In the data rows, 128 means zero.
Here are some points:
[128 148 162 162 128 146 109 161 110  96 140 127 144  87 131 133 155 138 163 133 163 151  92 109
 145 119]
[116  90  94 131 134 142 127 148 135 129 141 124 129 143  88 102 104 120  73 126 103 135 192 115
 187 128]
[139 221 150 168  97 142 124  92 172 168 125 157 130 169 113 140 125 162 155 136 138 158 114 169
 107  86]
[124 108 127 117 145 121 119 144  97  98 109 133 175 102 121 129 130 113 107 114 103 113 118 101
 144 150]
[143 106 114 163 162 151 168 157 192 154 173 144 149 171 128 128 147 143  90 160 124 149 208 135
 217 174]
[171  99 125 118 128 119 113 122 173 166  99 147 143  94 161 170 130 187 131 153 137 199 143  93
 116 148]
[ 82 119 101 126 165 169 129 157 196 175 124 129 149 115 130 128 125 126 128 128 127 128 127 130
 127 126]
[111 146 151 128 123 146  87 147  71  89 106  97 123  68 115 128 125 126 128 128 127 128 127 130
 127 126]
[156  98 122 159 158 151 180 153 160 171 148  96  99 160 136 119 124 139 105 128 127 128 127 130
 127 126]
[143 164 167 155 150 154 152 127 169 148 170 133 143 177 145 160 136  98 180 148 164 134 143 171
  77 151]
[132 150 146 135 118 127 136 100 124 115 131 165 158 172  97 141 167 133 127 132 145  93 150 161
 121 126]
[102  88  66  79  24  25  18  46 102  65  52  86  43  72  65  92  72 115 108  71  74  89 109  78
  14  22]
[ 98  68  98  96 126 108 116 104 145 113  70  60  75  77 133  94  92 126 128 128 127 128 127 130
 127 126]
[113 124 103 116 146 140 176 164 128 170 152 165 114 176 161 112 142 138  90 149 111  78 154 164
 178 116]
[114 153 138 136  84  97  86  87  74  75 111  83  71 100  91 115 126  98 141 128 127 128 127 130
 127 126]
[ 96 121  81  97  34  56  49  57  47  28  61  47  40  63  50  64  91  59 101  62 110  58  33 110
  33  30]
Then 13 other points, each followed by its number:
[130 121 137 144 127 117 141  83  90 110 112  93  85 153 102 142 148 127 125 153 135 114  83 130
 127 126] 0
[131 147 166 167 171 202 197 189 155 164 208 137 141 166 146 153 123 112 189 135 157 181 159 131
 138 189] 1
[146 196 167 175 118 152 120 110 110 112 142 134 103 150 132 140 158 137 187 143 182 138 121 188
 114  96] 2
[155 129 114 115 103  98  72 130 145 138 107 138 135  58 149 151 108 169 167 136 128 164 126  73
  99 114] 3
[118 100 118 119 129 113 140 135  94 105 142 126 130 134  72 103 120 110 108 105 113 107 148  83
 153 134] 4
[155 102 123 113 135 128 157 151 141 183 160 192 156 141 157 140 141 177 145 131 127 128 127 130
 127 126] 5
[135  99  98  76 116  68  76 117 147 125  96 151 168  75 111 133 104 141  95 110  88 134 144  45
 107 145] 6
[151 124 120  94 127  98 115 137 163 139 109 168 199  91 138 152 133 175 128 128 127 128 127 130
 127 126] 7
[ 83  70  59  75  96  98 112 118  60 132 122 113  89 115 129  85 104 111  60  87  74  48 110 124
 142  82] 8
[171 144 188 188 156 153 177 127 146 135 140 123 130 199 150 167 194 161 170 191 165 145 129 209
 110 126] 9
[119 120 142 102 138 116 128 155 103  94 122 150 174  98 139 115 125 126 128 128 127 128 127 130
 127 126] 10
[160 109 128 139 106  87  90 136 118 127 121 115  96  83 105 126 115 159 127 121 133 171 146  72
 110 103] 11
[116 116 100 136 163 170 156 172 209 160 190 120 122 151 156 111  82 116 117 135 116 162 191 146
 127 176] 12
Which three of these numbered points are nearest to each point below by angle, seen from the average point of the first points? Their numbers follow each, nearest first.
[145 174 159 162 104 119  99 124 103  88 120 117 101 142 126 123 161 127 171 131 161 134 113 177
 107  76] > 2 9 0
[ 97 143  86 106 132 140 106 100 202 139 115 102  99 155 157 124  80  93 111 129 105 124 143 147
  79 126] > 12 8 1
[ 78  99 102 105 156 157 111 142 188 155 126 112 141  85 176 108  72  83 112 116 102 152 110 115
 108 150] > 12 6 1
[ 66  84 104  86 127 136 155 119  53 135 136 108  86 118 142  85  87  48 142  86 100  89  55 115
  77 123] > 8 4 0
[152 173 165 164 151 166 162 176  54 160 166 129  86 128 160 136 180 127 167 130 164 117 103 168
 159  99] > 2 9 1
[118 117 128 111 143 120 119 141 102  97 124 156 174 113 119 134 141 119 111 125 127 112 107  94
 144 150] > 10 4 7
[ 88 135 139 137 159 165 178 159 112 161 184 126 123 159 174 128 107  90 186 120 147 125 116 160
 125 150] > 1 12 9
